(in the rows, 128 means zero)
Y: 5 groups of rows, each row roughly a mix of its group's hidden directions; one row fits no group:
Y (169 x 10):
[[133 117 107 100 145  86 149 157 108 104]
 [ 82 101 144 126 137 140 132  90 155 141]
 [104 102  95 165 153 116 136 153 106 118]
 [124 138 146 115 108  80 140 163 107 153]
 [140 139  96 112 115 144  75 124  98 128]
 [ 89 107  95 120  93 146 139 154 116 117]
 [143 114 118 112 129  89 146  91 133  86]
 [136 149 149 146 176 145 124 165 139 107]
 [153 124  94 137 139 107 114 157  97 164]
 [130 116  97 105  92 158 122 157 151 150]
 [144 115 109 141 119  96 125 149 161  81]
 [129 162 148 119 144  76 115 108 154 127]
 [145 122  99 158 113  97 129 139 168 100]
 [118 100 105 122 179 119 126 105 155 146]
 [117 163 113 145 143 120 119  76 137 154]
 [ 83 114 150 116 127 110 113 106 126 171]
 [106 153 135 142  93 155 133  96 156 152]
 [122 150 106 107 119 156 126 166  85 116]
 [108  82 115 154 128  94 118 109 142 104]
 [117 136 178 131 112 171 139 150 121 143]
 [176 158 124 144 132 108 137 142 129  89]
 [140 170 157 140 126 141 149 150 162 104]
 [138 164  93 126 123 103 110 107 138  88]
 [137 139 117 120 147 189 118 139 120 159]
 [121 151 158  91 153 166 117 118 122 150]
 [166 115 104 152 145 102 112 118  88 121]
 [142 123 160 102 127 116 184 141 137 144]
 [164 107 137 154 151 116 127 132  99  86]
 [164 146 100 158 151 110 124 145 126 164]
 [114  93 101 146 146  95 154 161 124 124]
 [144 123 101 132 135  87 139 147  78 131]
 [132  70 125 140 123 152 167 127 121 125]
 [121 124 119 103 173  80 128 106 134 117]
 [155 155 163 168 105 142 147 138 144 128]
 [143 114 137 161 157 126 155 152  84 134]
 [144 156  95 102 108 129  94  92 134 133]
 [120 104  99 135 128  92 149 122  78 132]
 [177 122 116 144  81 114 108 139 126 126]
 [150 136 133 123 153 125  85 154 115  85]
 [105 113 104 100 120 157 120 151  94 159]
 [118 147 146 135 164  99  84 134 134 155]
 [ 88 111 130 159 152 163 120 130  99 140]
 [150 126 159 172 134 145 106 144 152 154]
 [153 151 125  90 139 109 112 137 150  85]
 [133 173 110  83 146 103 122 115 138 137]
 [140 171 130 128 138 153 147 170 103 112]
 [169 128 107 125 159 125 121 155 161  99]
 [118 174 118 148 114 120 127  89 148 157]
 [104 108  86 149 145  99 153 154 116 130]
 [146 167 128 116 109 134 167 111 166 134]
 [138 166 157 136 140 121 146 160 109 165]
 [113  81 121 128 139 100 107 138  90 111]
 [101 125 152 152  85 144 114 109 100 147]
 [137 145  93 120 105  85 126 114 126  90]
 [125 133 110 103 126  92 140  92 148  88]
 [130  99 126 171 150 132 133 146  85 147]
 [139  89 175 135 155 113 133 132 142 152]
 [ 89 137 137 134 146 173 101 111 138 103]
 [128 101 173  98 123 140 114 146  96 108]
 [ 93 101 138 149  87 142 135 101 105 123]
 [121 108 128 116 103 104 122 131 116  67]
 [115  97  87 155 154 127  90 122 128 118]
 [148  96 131 146  88 122 125  81 122 116]
 [166 137 131 149  88 137 159 141 109 153]
 [140 136  91 135 105  87 134 120 151  92]
 [ 82 127 101 121 145 112  97 138 162 120]
 [147 108 154 103 112  91 115 149 103 157]
 [134  96 123 150 127 185 137 145 113 147]
 [151  93 112 117 125  91 116 115 108  89]
 [114 105 139 151 144 103 133  69 127 126]
 [141 120 114 114 117 175 125 114 102  85]
 [134 129 121 188 141 150 106 135 149 149]
 [117  94 138 155  91 135 127  90 150 145]
 [134 117 112 125  87 133 148 171 153 102]
 [140 113  70 106 119 129 155 113 123 106]
 [134 122  87 110 124  95 118 121  84 108]
 [117 109  90 124 129 139  99 118  86  97]
 [121 131 164  99 160 164 109 138 102 137]
 [117  93 126 113 159 159 124 157  90 123]
 [ 84  89 127 110 109 142 137 134 113  95]
 [104 169 124  96 139 153 121  89 141 119]
 [123 107 177 120 138 158 125 145 114 165]
 [175 143 160 132 155 147 113 101 119 121]
 [116 142 166 176 130 139 100 122 104 134]
 [144 112  81 113 160 147 150 133 120  99]
 [148 113  96 142 108  85 157 111 139 108]
 [109 153 119 144 121  98 173 100 125 104]
 [153  90 119 115 139 165 137 129  85 125]
 [137 145 185 123 125 156 125 122 112  97]
 [134  89 166 143 134 103 149 154 146 148]
 [118 144  94 118  94 171 133 152 133 105]
 [ 93 147 161 116 110 111 104 136 113 166]
 [114 141 108 136 103 149 132 126 165 178]
 [109 128 107 133 143 174 120 136  87 100]
 [ 91 114 153 135 104 113 127  77 139 134]
 [181 140 110 104 146 147 133 100 111 117]
 [121 150  74 126 116 153 126 122 137  90]
 [156  95 177 103 117 133 117 149 134 137]
 [140 118 136 137 175 139 120 178 108 136]
 [103 112 110 184 137 144 133 127 114 157]
 [105 141 163 137  98 120 112 129 102 171]
 [156 109 147 163 152 128 156 143  90 123]
 [123 141 136 153 119  79 141 116 141 171]
 [101 102 140 176 147 147 121 141 145 154]
 [164 133 133 139 122 170  94 131  93 140]
 [107 121 133 113 110  82 109 146  92 103]
 [122  89  98 118 173 116 119 135  99 133]
 [112 149 178 149  96 135 125 133 141 156]
 [105 152 128 111 111 128 115 107 184 111]
 [ 94 112  89 151 115 110  99  99 126 120]
 [ 90 126 123 166 133 163 100 111 124 106]
 [113 172  90 131 109 147 130 119 116  94]
 [125 115 126 135 123 174 134 130 183 145]
 [144 102 113 112 111  85 150 109  97 110]
 [142 122 129 139 175 131 123 174  96 126]
 [167 118 103 137 164 134 144  99 150 148]
 [145 137 123 148 179 125  96 107 150 149]
 [108  99 137 180 124 126 123 102 157 116]
 [108 105 153 164 114 167 125 109 141 153]
 [107 142 104  96 131 144 103 155 121 171]
 [ 88 130 104 135 111 139  87 111 157 143]
 [129 167 167 127 106 121 116 105 116 165]
 [104 134 153 133 142 119  93 117 170  96]
 [164 117 118 142 163  95 104 133 103 152]
 [114 136  86 145 170 118 127  96 121 107]
 [106 106 129 134 143 168  96 132 168 111]
 [137 117 128 118 122 103 118 138  64 107]
 [131 102 165 156 169 119 143 112 155 126]
 [135 154 154  96 121  98 150 149 118 164]
 [127 103 154 145 161  95 133 118 136 170]
 [130 109  80 100 104 140 136 132  89 122]
 [141  97  88 117 116 128 125 140 178 137]
 [103 115 161 140 113 151 119 125 168 163]
 [127 152  97 138 108 114 147  96 173 136]
 [114 174 140 144 114 154  84 136 133 116]
 [169 131 127 161 129 115  95 146  92 134]
 [106  99 104 137 158 165 117 117  93 125]
 [ 94 105 144 152 132 131  83 131 115  96]
 [129 140 119 140  79 132 150 148 173 122]
 [140  94 118 127 153  81 133 142 112  95]
 [146 107 148  85 138 124 148 166 129 156]
 [144 110 111 122 121  88 125 104 114  79]
 [136 118 135 172 111 144 136 124 147 179]
 [163 108 131 150 149 111 157 116 137 170]
 [146 173 164 101 105 133 136 116 123 104]
 [105 116 153 121  98 156 175 126 148 119]
 [125 159 126  93 136 135 153 102 132 174]
 [ 98 152 118 113 123 153  90 132 167 145]
 [109 115 107 153  93 114 122 109 130  80]
 [115 100  95 124 104 132  79 112 117 148]
 [125  85 113 128 155 115 142  97 124 168]
 [115 100 123 118 140 184 132 162 119 115]
 [154 126 161 117  91 138 165 135 100 113]
 [151 108 124 153 148 164  96 110 109 101]
 [133 154 130 131 132 145 121 104  86 176]
 [144 152 145 165 169 147 156 137 109 128]
 [127 141 155 165 106 107 118 169 106 111]
 [126 108 165 106  78 132 149 109 134 140]
 [127 153  84 116 132  95 163 111 128 147]
 [149 129 149 106 136 132 112 149 179  97]
 [180 141 111 125 143 128 160 110 143 155]
 [182 124 118 124 153 143 120 127  89 143]
 [121 155  86 122 115 112 127 110  79 121]
 [137 114  74 131 140 105 123 108 165 122]
 [125 108 108 120 156 100 158 161  94 142]
 [140  91 117 145 104 113 150  83 117 149]
 [143 106 133 154 107  88 105  91 114 143]
 [142  93 174 134 144 106 133 131 150 157]
 [133 163 121 136 172 132 114 158 115  95]]
the two rows of each list that fit no group, in list order (the others fit one group, some only roughly):
  z_677: [126 126  90 187 142 111 120 139 137 120]
  z_666: [ 81 131 150 100 154 137  95 145 116 128]
  z_345: [164 171 147 121 119 166 124 120 110 115]
  z_468: [173 125 100 116 147 148 136 168 147 121]
  z_931: [ 89 133 113 129 115 146  91 150 168 127]
  z_558: [123 121 114 169 156 134  84 133 123  96]
  z_495: [ 79 111 138 152 110 123 146  98 116 154]
  z_122: [140 108 140 133 111 134 135 145 172 177]
  z_746: [123 158 136  99  99 137 130  74 125 128]
  z_618: [130 119 151  94 159 139 111 155 128  85]
  z_232: [131 170  79 116 147 104 135 108 128 122]
  z_713: [172 146 139 128 155 101 140 151 163 128]
  z_849: [124 109 110 153 126 123 153 138 188 127]
  z_478: [140 162 161 108 109  88 123 136 107 107]
  z_272: [110 158 164 149 130 153  99 154 103 123]
 -> z_931 z_495
  z_939: [127 166 111  93 169 125 113 115 103 119]
  z_421: [127 111 112  95 163 100 118 170 113 132]
  z_933: [132  72 134  96 125 100 140 141 134 147]
  z_24: [116 174 115 162 123 166 109 110 124 129]
  z_103: [116 121 124 107 102  94 111 161 151  91]
  z_171: [105 134 100 150 140 126 122 122  69 115]
  z_257: [136 115 139  91 120 105 143 138  73 131]
  z_837: [160 148 109 149 139 126 152 134  92  90]
  z_609: [108 105 158 149 120 150 174 140 105 140]
  z_101: [136  78 150 106 105 134 117 129 153 157]
 -> z_103 z_609
  z_561: [136 144 109  93 124  97  96 112 156 156]
  z_252: [125  96 108 140 132 106 169 157 119 160]
  z_405: [116 145 133  92 111 119 141 162 127 175]
  z_958: [109 134  68 148 120 136 140 135 160 128]
  z_535: [124 124 105 100 134 136 125 144 172  81]
  z_273: [146 125 180 106 135 131 102 111 112 158]
  z_985: [ 83 120 101 154 141 134  90 136 139 147]
  z_322: [131 113 111 125 128 102 129  78 109 168]
  z_604: [ 92  98 136 139 118 129 116  76 120 147]
  z_642: [149 113 145 158 100 169 125 138 100 106]
  z_773: [142  99 146 146 137 122  99 160  97  94]
  z_899: [146 122 142 118 101 104 175  91 127 112]
  z_453: [143 137 159 155  79 121 155 107 117 136]
  z_451: [117  94 125 172 115 143 124 138 170 114]
  z_872: [155 150 125 160  98 168 132 119 136 100]
 -> z_561 z_322
  z_960: [170 145 119 147 160 117 148 128 132  88]
  z_778: [113 145  92 136 166 113 109  96  98 129]
  z_606: [119 141 109 159 160 114 138 149  80 119]
  z_660: [117 176 123 143  86 152 140 121 149 119]
  z_740: [ 98 130 154 125 149 142  94 152 132 170]
  z_86: [110 123 153 152 140  96 103  82 144 127]
  z_896: [136 181 125 144  95 111 106 154 124 135]
  z_726: [173 143 137 131 130 125 118 143 182 139]
  z_576: [130 142 123  93  99 114 105 145  85 154]
  z_6: [131 113 121 118 115 109 115  65 109 110]
  z_270: [148 130 115 122 131 128 139 188 135  92]
  z_691: [ 92  95 121 160 110 132 164 124 138 150]
 -> z_6 z_270
  z_967: [129 158 142  86 109 134 143  86 127 151]
  z_108: [118 114 115 142 117 151 158 165 145  85]
  z_747: [154 138 157  92 154 138 106 152 100 142]
  z_162: [113 106  88 121 120  97 139 135 174 129]
  z_274: [144 148 143 116  89 160 107  99 156 137]
  z_957: [175  94 114 158 113 116 130 110 147 114]
  z_549: [119 114 150 146 155 117 183 145 127 152]
  z_165: [100 103  98 164 133 159 126 126 106 153]
  z_972: [ 75 146 113 140 131 130 127 123 174 135]
  z_799: [155 110 106 137 152 124 135  83 144  93]
 -> z_162 z_165
  z_23: [ 90 118 114 107 140  87 125 148 145 160]
  z_110: [108 116 109 157 184 117 140 109 113 117]
  z_944: [ 82 132 166 138 130 116 116  89 116 138]
  z_792: [147 110  80 143 132 123 146 173 126 119]
  z_734: [174 126 148 120 136 158 147 135  99 159]
  z_755: [103  95 122 101 114 123 122 102 165 159]
  z_181: [122 129 112 186 108 139 109 111 158 119]
  z_177: [117 115 123 146 167 147 120  78 104 139]
  z_284: [137 129 130 169 100 134  82 121 119  98]
  z_912: [138 173 102 124 152 119 114 111 160 156]
  z_712: [128 118 135 132 169 138  96 163 116  90]
  z_31: [109 151 134 105 126 133  99 159 170 101]
  z_63: [136 181 147 125 110  86 115 143 126 133]
  z_916: [143 167 149 145  97  89 123 124 133 102]
  z_396: [ 81  98 114 114 136 160 128 104 104 122]
 -> z_792 z_177
  z_936: [ 81 150 128 134 123 135 140 127 179 142]
  z_35: [125 159 111 140 149  95  99  90 148 142]
  z_204: [ 99 143 107 165 121 111 138  90 137  97]
  z_73: [138 105 149 139  85 121 176 143 125 136]
  z_614: [105 142  91 123  81 157 133 108 116 120]
  z_58: [ 98 141  88 114 153 146 117 134 155 162]
  z_210: [139 172 104  95 134 148  92 141 119 121]
  z_787: [130 114 131 173  81 128 106 107 109 121]
  z_854: [142 150 144 135  81 148 136 148 165 111]
  z_898: [110 113 140 135 134 114 123 121  96 188]
  z_135: [100 106 112  86  86 144 132 129 133 149]
  z_859: [ 87 109 121 121 135 116 112 106  82 152]
  z_762: [109 119 146 123 135 133 160 130 120 190]
 -> z_35 z_614
  z_391: [147 113 129 117 118 106 159 150 182 140]
  z_776: [137  85 148 149 141 128 128 180 122 128]
  z_573: [135 141  92  95 129 104  99 105  93 128]
  z_404: [134 117 115 170 134 154 143 136  87  97]
  z_287: [116  94 163 149 171 132 146 136 138 150]
  z_310: [ 92 102 129 130 110 144 148  80 115 145]
  z_945: [ 79 119  91 135 151  93 125 135 128 132]
  z_66: [115 179 117 107 149 111 155 143 135 102]
  z_882: [120 124 121 179 135 144 101 137  85 130]
  z_826: [ 95 128 131 163 118 155 125 138 170 155]
  z_748: [127 100 168 113  89 115  98 140 110 131]
  z_805: [116 154 102 119 145  76 117 111 155 123]
 -> z_404 z_748
  z_425: [164 110 140 105 148 113 156 140 169 116]
  z_751: [177 151 105 124 123  87 125 135 147 119]
  z_991: [148 112 156 107  93 113 149 126 101 163]
  z_881: [139 171 146 120 125 110 104 152 146  88]
  z_670: [149 156 136 124 136 106  88 147 154  93]
  z_275: [ 89 143  99 135 167  99 124 104 139 124]
  z_697: [151 165 161 172 145 115 134 129 119 113]
  z_567: [117 115 115 111 134 104 173 134 150 171]
  z_650: [123 125 108 104 140 132  98 118 102 181]
  z_870: [112 141 108  78 115 115 139 150  95 147]
  z_196: [ 99 123 141 108 129  80 131  91 151 136]
 -> z_425 z_275
  z_373: [138 150 155 142 137 140 184 141 110 147]
  z_867: [185 124 147 146 131 128 146 162 115 114]
  z_105: [ 99 122 157  84 134 161 138 126 156 117]
  z_963: [126 129 150 116 143 191 122 125 134  99]
  z_803: [115  97 135 136 146  94  92  93 139 148]
  z_143: [116 140 139 192 119 145 147 108 120 135]
  z_374: [ 99 163 114 170 136 158 106 121 143 130]
  z_98: [142 114 113 176 164 111 139 101 138 111]
  z_733: [100 144 133 149  97 145 161 155 156 144]
  z_638: [150 119 117 152 127 111 150 139 102 182]
  z_955: [112 163 157 130 129  81 147 110 109 139]
  z_995: [133 147 141 129 156 135 171 165  99 148]
 -> z_867 z_98
  z_736: [ 74 130 139 117  97 140 115 108 153 112]
  z_517: [158 100 119 151 162 122 144  90 142 110]
  z_565: [ 89 119 116 112 131 131 153 110  75 135]
  z_139: [ 91 126  87 162 138 129 134 117 153 102]
  z_293: [ 77  94 125 159 113 122 130 101 127 122]
  z_850: [ 94 147 133 141 130 156 145 147  77 125]
  z_81: [175 164 108 120 156 110 120 104 132 123]
  z_741: [ 89  88 113 119 121 126 122  81 121 128]
  z_571: [155 157 148 122 145  96 124 160 159 148]
  z_893: [ 99 129  99 131 155 136 136 146  76 112]
  z_321: [118  95 185 106 145 120 125 120 148 127]
  z_341: [157 130 100 117  84 135 120 154 116  94]
  z_942: [122 170 156 105 135 115 116 170 148 135]
  z_668: [135 165 111 130 104 134 113  78 110 147]
 -> z_293 z_321
  z_919: [ 95 126 155 133 129 174 106 103 102 127]
  z_258: [138 146 154 111 141 174 103 108 114  99]
  z_5: [167 134 129 142  90 144 134 141  93  99]
  z_835: [121 128 147 118 165 109 139 154 174 103]
  z_528: [ 85 118 127 154 107 124 102  96 133  99]
  z_379: [143 123 122 119 107 174 130 153 157  91]
  z_466: [127 128  90 127 163 135 109  82 149 134]
  z_828: [113 108  91 132 139  97 159  95 143 148]
  z_16: [ 82  96 144 123 115 144 154 116  95 129]
  z_191: [154 126 142 145 159 160  93 160 111 128]
  z_602: [145 165 138  93 137 135 120 107  91 155]
  z_532: [124 145 158 138 131 118 173 110 172 134]
  z_788: [ 91 171 150 102 111 125 126 123 157 116]
 -> z_528 z_828
